In the data rows, the value 500 means zero.
Here are some rows, each followed by its group. Groups can overlap.
[597 378 670 329 658 688 540 389 464 681 662 556 634 734 504 771 488 615 660 775 618 664 316 298 290 305 550 430 639 348 349 363] d
[565 382 629 467 677 529 499 397 538 610 736 501 482 649 603 559 574 495 547 662 394 689 439 437 323 600 569 448 607 546 338 586] e
[525 514 311 653 581 460 423 467 507 446 571 454 419 420 523 413 526 350 371 391 361 450 636 576 586 723 495 654 439 697 354 720] e
[340 393 610 452 562 316 426 268 641 718 450 630 606 627 483 544 399 804 684 725 462 628 305 231 447 219 520 526 651 257 455 412] f
[269 576 481 644 362 266 503 517 674 499 327 500 490 395 436 290 526 688 402 420 457 462 531 589 614 427 571 405 411 371 703 451] f
[375 603 325 629 319 537 513 602 510 273 454 515 585 385 420 458 462 507 387 388 550 435 736 610 593 528 499 538 240 515 568 484] g
[627 480 548 471 719 509 454 359 526 505 665 441 474 562 564 563 570 443 504 590 439 596 546 387 408 607 478 542 538 580 261 587] e
[635 443 601 518 655 557 518 489 443 480 647 399 525 561 505 526 565 415 461 599 465 545 471 526 402 567 559 422 566 643 373 547] h
[577 517 422 550 591 478 441 533 551 342 560 461 426 473 503 492 492 379 404 542 415 534 514 619 437 635 483 502 426 635 421 618] h
[407 561 464 505 386 583 569 555 435 459 466 542 596 501 495 524 484 544 502 468 555 539 449 528 562 453 500 433 412 486 525 447] g
[544 516 404 582 526 505 448 527 532 437 591 421 345 442 534 423 543 337 383 447 348 496 512 591 470 682 464 557 589 650 544 655] h
[639 344 545 426 688 509 482 321 516 642 655 562 524 622 620 627 535 511 593 615 534 619 384 342 329 512 537 593 597 519 283 558] e
[718 588 374 549 545 449 439 576 484 407 524 431 403 377 439 485 506 342 413 362 479 391 584 584 574 625 460 655 496 592 436 639] i
[539 626 234 646 407 412 432 633 408 326 433 369 349 307 446 341 481 263 297 260 404 338 700 662 689 718 364 654 377 727 549 706] i
[533 533 456 511 489 535 520 531 372 429 447 495 534 439 508 538 457 466 536 390 510 435 614 491 553 487 483 557 452 515 503 505] d
[536 468 608 353 459 595 486 466 391 575 498 564 536 586 531 671 442 532 628 587 569 526 433 368 430 374 573 436 624 354 487 416] g
[506 638 394 509 446 498 480 592 428 374 438 528 486 406 441 503 413 423 444 375 424 407 621 532 588 572 405 584 412 536 489 556] d
[410 413 759 378 602 259 429 258 766 787 501 630 429 643 442 433 413 836 621 741 523 631 185 357 452 201 591 466 760 312 454 404] f
[453 466 509 438 455 582 536 573 422 517 466 522 467 461 504 534 508 477 518 443 524 435 502 501 509 469 462 510 523 447 604 485] g
[639 471 420 570 567 537 496 504 483 537 613 445 360 515 568 468 480 414 416 541 399 495 498 637 420 626 487 415 546 571 484 616] h
[228 572 505 650 421 222 474 423 726 374 258 512 437 375 361 301 408 674 374 468 526 548 619 548 677 446 510 487 417 537 621 490] f
[635 555 431 492 503 550 509 503 412 519 572 492 453 473 482 493 501 367 465 438 459 414 503 606 488 503 483 496 546 511 496 518] i
[577 510 478 445 500 564 521 527 474 424 514 490 638 545 474 519 454 484 479 539 573 526 510 528 543 523 524 504 345 561 420 482] d
[596 468 589 285 469 641 537 434 422 589 495 572 558 615 464 651 529 584 673 576 600 427 346 423 383 342 452 528 574 383 480 425] d
[510 476 474 444 624 550 548 441 529 484 555 476 502 597 520 563 530 458 509 687 494 541 417 503 400 538 568 466 542 635 376 463] h
[596 460 506 416 607 562 453 466 495 463 654 496 530 557 540 587 517 465 503 518 424 565 448 497 469 534 477 606 491 534 368 556] i
[600 422 639 322 589 671 547 395 484 577 558 549 677 697 494 712 457 566 711 624 661 601 304 346 339 349 513 515 559 360 370 391] d
[516 469 424 663 574 441 479 533 507 461 619 401 277 413 511 322 580 342 275 474 343 521 565 626 537 721 481 505 472 766 492 696] e
[353 436 486 482 427 465 534 392 534 520 307 567 651 518 488 501 519 692 551 570 573 537 506 393 504 352 563 472 409 366 539 381] f
[587 457 523 516 499 540 552 549 399 455 447 519 465 499 493 567 486 433 437 481 445 398 474 651 466 546 466 481 553 564 511 527] i
[546 487 638 409 575 584 555 472 423 573 608 492 500 607 531 616 485 478 520 633 543 539 354 563 385 481 511 439 581 477 461 486] i
[601 464 565 486 534 621 572 571 478 513 517 444 492 540 488 529 488 452 512 533 522 480 497 570 406 572 463 406 507 564 563 474] d
[539 565 277 649 509 411 475 573 497 321 577 451 320 306 401 343 512 246 309 236 406 387 722 611 632 794 385 585 414 744 479 736] e
[577 603 439 575 430 524 538 586 396 408 438 441 375 330 475 470 526 353 343 339 514 352 607 738 584 664 425 556 464 625 577 582] i
[463 735 118 773 331 430 430 668 431 140 360 415 445 236 358 362 473 287 220 244 402 266 756 725 763 676 357 566 231 712 590 660] d
[629 402 647 351 728 539 460 340 487 727 667 541 451 650 657 622 550 499 639 630 471 640 315 294 341 460 577 521 693 495 243 520] e
[645 437 591 367 581 569 513 435 392 599 570 522 425 574 497 644 496 457 606 542 504 444 423 431 435 457 503 484 623 505 432 561] i
[588 530 393 608 510 476 460 535 467 467 479 373 339 421 532 425 570 312 391 452 424 440 595 610 514 672 443 524 568 683 515 667] h
[436 408 558 347 438 603 525 451 544 491 524 628 704 618 541 667 459 626 644 597 588 570 404 354 396 385 572 464 517 339 442 368] j
[419 567 353 581 437 474 484 491 525 361 364 487 508 406 429 441 406 517 500 392 506 504 558 514 653 503 481 554 413 407 574 443] j
[681 356 698 333 568 663 483 432 447 624 650 542 558 709 558 639 530 589 618 700 608 627 374 450 317 396 581 453 645 454 422 403] d
[542 417 646 308 479 691 595 504 470 626 520 604 697 688 492 650 549 667 673 729 694 683 349 412 351 311 561 386 589 308 443 357] g
[263 524 484 589 310 486 562 508 503 453 373 531 570 489 494 443 489 622 456 511 567 546 522 506 579 420 529 407 371 364 633 405] j
[638 462 563 552 572 479 463 525 535 555 517 478 371 469 556 416 586 403 452 566 446 563 450 594 479 609 486 500 611 640 445 582] h
[548 430 603 334 492 563 565 509 325 590 530 502 522 594 500 601 479 497 583 610 491 582 382 434 393 479 545 432 646 504 500 471] i
[644 393 630 335 735 636 459 368 485 604 700 514 553 680 511 653 502 552 611 680 456 676 321 367 371 494 491 548 595 518 313 429] h
[582 491 387 549 515 515 470 483 529 450 555 451 443 496 479 452 546 456 419 484 482 562 529 539 508 593 456 494 442 652 442 579] h
[567 408 652 264 624 666 543 418 354 629 617 613 622 748 533 659 483 596 682 692 602 639 356 344 335 351 541 471 574 367 337 384] d
[587 543 468 648 533 430 490 625 426 423 491 339 302 360 440 348 568 294 301 315 406 409 629 735 596 763 440 559 441 716 558 676] h
[550 500 526 432 384 534 571 563 479 548 456 536 499 501 486 532 509 502 566 440 518 466 457 436 513 501 500 513 558 361 551 490] g
[366 427 610 494 400 511 542 434 521 580 494 559 643 592 445 505 530 699 631 595 571 513 440 413 498 329 523 424 520 349 551 310] j
[260 692 271 720 290 378 455 614 516 291 361 492 574 300 427 269 474 513 339 347 474 475 793 610 811 505 434 534 243 557 666 469] f
[400 425 745 374 710 275 445 211 726 851 428 635 512 621 508 435 487 831 618 737 494 592 199 430 433 247 571 417 730 336 528 403] f
[477 685 232 821 258 446 586 747 455 228 363 398 466 254 406 357 378 389 271 258 541 343 793 804 762 656 436 506 213 626 724 536] g
[229 537 444 631 457 257 405 437 706 419 385 523 481 424 409 291 466 700 391 511 497 537 529 463 655 396 569 491 308 500 581 488] f
[673 386 624 447 600 503 562 463 498 687 663 458 467 625 526 581 575 489 559 612 456 579 360 495 299 511 570 452 725 526 446 534] h
[549 483 483 356 551 588 549 482 435 561 609 592 598 567 515 641 453 511 601 583 524 571 480 371 451 438 494 559 521 411 427 450] d
[548 462 572 303 539 585 544 445 404 620 515 614 567 613 561 653 558 592 714 580 616 558 354 375 386 367 488 428 647 299 454 402] g
[554 581 367 674 552 434 558 610 492 387 496 399 302 335 460 394 519 322 278 353 364 401 715 735 566 699 427 525 464 754 551 611] h
[643 417 537 426 709 521 461 403 482 597 662 498 434 596 665 580 566 462 596 556 360 505 468 388 407 558 535 559 659 573 373 583] e
[560 380 482 410 619 510 468 470 413 562 593 436 390 548 608 597 611 410 519 609 407 608 439 392 404 590 506 562 563 554 362 612] e
[589 405 474 504 719 468 508 438 510 519 663 414 458 591 565 558 581 433 477 547 363 559 424 395 419 590 469 627 562 601 315 617] e
[451 479 578 488 401 597 556 503 510 492 514 557 652 543 443 581 543 566 549 549 622 575 535 496 466 408 514 414 460 445 484 416] g
[639 433 648 452 652 506 506 459 470 643 574 539 376 562 580 531 532 460 547 528 420 584 385 463 381 552 497 472 702 521 395 625] h
[604 680 287 669 456 481 546 708 463 358 475 355 294 304 378 286 497 237 233 267 436 313 675 830 680 739 414 462 391 685 692 648] i
[312 553 470 555 396 331 442 522 620 526 275 522 429 400 499 423 461 631 532 378 509 526 549 487 596 400 501 532 464 431 661 449] f
[335 427 584 415 420 379 452 425 542 634 392 628 559 519 523 541 453 703 650 531 513 626 447 255 538 312 515 455 577 343 566 404] f
[653 320 628 347 711 551 485 318 459 681 658 572 527 685 629 697 521 560 663 653 443 567 279 269 304 484 497 519 728 460 249 563] e
[436 446 599 370 462 626 577 405 535 529 517 641 660 613 471 655 442 624 655 579 580 573 474 335 445 327 539 504 447 316 475 279] j
[623 414 643 308 632 597 470 437 462 663 622 547 564 656 541 648 535 457 636 559 536 529 371 337 372 447 496 580 672 409 432 512] i
[460 543 582 489 740 181 285 209 759 625 339 574 478 506 415 376 338 771 474 595 440 540 293 416 585 334 516 636 595 534 433 555] f
[596 425 594 408 585 554 481 462 390 488 580 490 502 578 508 579 458 479 562 541 564 525 484 407 441 492 486 578 575 474 315 524] i
[278 597 434 647 307 335 450 543 670 446 226 542 473 354 495 334 475 616 458 314 479 400 605 540 678 468 510 512 501 437 761 466] f
[298 596 432 662 267 291 483 523 578 341 276 504 502 293 466 317 435 599 442 324 478 358 591 518 673 488 500 557 366 476 657 460] f
[565 486 518 409 569 614 519 522 505 599 558 446 465 562 526 534 576 448 513 504 600 521 401 541 426 506 548 398 622 551 493 472] d
[435 606 306 634 373 462 546 630 485 288 443 458 606 366 420 401 459 467 375 437 473 430 628 621 680 532 420 534 259 481 618 473] g
[650 476 603 462 620 555 533 497 543 622 652 517 453 586 513 525 581 415 461 585 469 552 414 552 372 570 532 449 611 509 435 570] h
[327 525 512 471 430 475 502 503 451 376 440 513 608 482 502 560 467 512 507 443 570 487 513 380 531 454 487 457 359 414 531 415] j
[528 611 437 687 534 418 531 624 523 377 448 362 356 332 454 333 525 294 251 370 418 362 654 757 604 734 432 470 420 682 516 690] h
[345 495 470 581 358 470 577 560 574 482 391 529 562 495 494 463 499 620 492 524 562 538 515 569 514 394 535 376 415 405 703 332] j
[352 374 692 395 511 405 517 355 733 735 379 644 609 635 605 489 480 854 684 663 549 632 312 337 417 217 622 358 665 261 502 297] f
[305 558 315 688 310 396 535 632 630 359 289 455 441 358 442 367 440 530 392 369 616 397 638 621 672 539 513 494 369 451 731 496] j
[649 406 493 472 592 515 491 439 476 661 532 440 353 527 563 540 601 405 532 591 493 529 464 461 414 534 461 534 727 553 384 632] h
[313 557 431 594 342 460 506 579 509 408 325 542 505 419 517 337 505 622 454 400 509 465 498 581 583 433 524 427 424 405 663 424] j
[487 577 458 531 338 507 544 582 487 437 416 460 523 452 516 464 490 483 465 353 539 373 604 619 541 508 509 378 502 475 645 492] g
[655 409 569 394 691 589 474 373 428 568 712 597 585 640 503 643 466 510 577 633 463 593 402 395 330 482 524 530 579 519 284 476] h
[589 614 335 653 437 461 496 632 489 333 471 410 336 322 490 369 528 291 299 328 420 323 669 738 639 697 447 477 432 672 556 629] i
[519 573 325 564 450 501 511 588 451 331 485 506 512 417 466 422 439 377 451 382 501 414 682 544 639 551 433 556 375 516 465 556] d
[427 527 487 568 374 528 578 591 496 385 510 485 589 454 513 461 460 542 467 458 559 553 576 567 543 503 523 511 370 456 554 417] g
[556 533 498 504 607 533 481 525 517 474 726 394 512 551 498 489 516 430 449 578 439 526 467 572 475 592 498 464 503 570 434 499] h
Which 3 other groups have their centres nearest to the centre of group h, nearest first?
i e d
Which 3 groups are nearest to each row below, nearest first, going by the distance to the group's nearest row?
[298 438 634 514 388 364 550 441 647 571 339 525 581 526 488 438 548 764 529 580 509 597 442 507 550 351 583 402 539 369 593 378] f j g
[635 443 676 307 608 600 539 423 417 747 575 604 531 620 527 679 533 522 669 648 594 516 335 376 323 421 500 457 693 388 461 417] i g d
[543 494 610 353 502 592 501 474 491 545 548 520 529 565 557 649 482 526 663 540 623 553 391 406 455 391 527 546 606 391 498 422] g d i
Which 3 other groups have their centres nearest to the centre of group e, nearest first?
h i d
Which 4 groups are nearest to each row below, nearest first, going by the distance to the group's nearest row?
[413 563 492 529 407 484 541 517 542 506 408 577 615 490 480 517 480 592 599 426 571 514 521 421 589 413 493 449 468 321 582 444] j g f d
Which 4 groups are nearest to each row below, nearest first, going by the distance to the centre of the group?
[412 465 611 432 436 546 492 405 413 466 447 563 643 541 543 585 527 604 584 538 617 557 420 385 482 363 494 534 436 365 526 333] j d g f
[662 317 732 315 739 553 443 275 530 804 680 518 490 784 625 718 583 583 748 706 469 643 239 227 266 393 560 519 728 428 221 505] e d h i
[617 457 479 420 618 551 450 390 442 583 515 528 497 597 502 584 540 476 560 562 477 564 336 379 423 457 528 605 603 530 413 551] e d h i
[557 604 492 489 452 531 515 542 387 416 495 509 568 471 498 537 459 409 518 394 474 468 555 496 592 510 479 546 440 532 499 498] i g d h
[604 508 365 560 568 424 449 535 546 521 546 510 354 444 589 436 558 363 405 488 324 455 624 508 544 711 396 632 530 692 393 722] h i e d
[570 413 634 359 578 606 597 455 467 609 603 514 569 663 532 639 512 525 569 585 611 546 344 490 349 433 566 401 611 408 481 440] d g e h
Which 3 other groups have their centres nearest to the centre of group f, nearest first?
j g d
Which 3 groups are nearest to each row below, nearest first, going by the average distance to the group's rows?
[368 591 481 630 237 438 552 573 537 419 316 446 491 361 495 366 408 510 399 367 527 326 624 634 613 499 504 402 374 461 641 460] j g f
[549 536 403 605 531 444 442 476 471 471 573 477 372 408 572 436 558 344 378 376 326 435 572 509 546 687 437 591 480 648 361 676] h i e
[609 458 582 406 516 587 552 464 352 606 606 488 518 593 517 562 506 491 570 514 516 487 460 480 378 450 513 467 622 441 528 490] d i h
[451 600 368 638 426 512 489 627 462 270 481 389 483 362 467 425 459 385 301 368 481 366 741 649 611 613 444 479 347 613 548 572] i g h
[227 616 431 693 437 253 465 541 700 396 313 506 433 362 413 243 478 619 357 448 489 457 588 624 686 444 502 454 317 491 640 466] j f g
[692 224 792 221 685 678 535 341 535 895 676 603 513 848 616 747 617 646 812 874 565 673 205 285 104 367 625 396 893 357 247 414] e d h
[629 342 700 210 712 633 532 318 498 791 663 589 590 708 511 740 496 556 707 694 552 642 338 323 275 404 564 439 738 412 367 388] d e h
[413 494 591 499 261 499 539 520 531 520 323 528 553 477 499 513 498 584 606 468 623 480 468 479 500 395 513 446 544 338 587 413] j g f
[443 517 543 466 414 594 549 526 421 443 455 492 571 499 537 562 462 539 524 485 606 514 538 572 486 425 521 354 449 461 606 413] j g d
[561 509 490 470 440 551 484 552 427 565 422 485 513 481 539 548 472 521 573 532 548 461 505 496 505 460 491 488 586 437 550 410] g j d
[338 432 613 433 381 521 546 521 477 616 381 569 579 546 580 503 457 640 590 557 592 495 460 414 481 353 517 395 513 309 634 369] j g f
[532 464 499 422 529 582 470 502 373 494 601 488 633 589 521 613 475 511 571 546 546 578 486 408 444 408 432 540 447 506 440 430] d g j
Which 3 other groups have their centres nearest to the centre of group i, nearest first?
h d g
Which 3 other groups have their centres nearest to the centre of group j, nearest first?
g f d
Which 3 groups are nearest to each row below, nearest first, going by the distance to the centre of the group?
[598 398 611 369 507 563 503 514 466 655 549 504 494 588 484 607 496 478 579 574 558 550 435 479 375 495 508 394 660 451 464 441] d h e
[607 509 363 651 621 531 556 536 485 398 645 449 445 493 454 444 498 367 358 505 425 486 604 632 527 640 446 558 409 631 469 600] h i e
Which 4 groups are nearest to each row below, nearest first, going by the average distance to the group's rows?
[417 467 601 401 493 632 571 503 438 525 546 578 681 639 535 590 458 588 594 577 572 521 378 410 447 399 571 398 436 327 493 365] j g d i
[555 513 501 407 574 619 545 486 359 502 632 498 562 583 506 596 461 522 510 642 543 471 427 474 375 503 561 481 519 484 491 459] d h i g
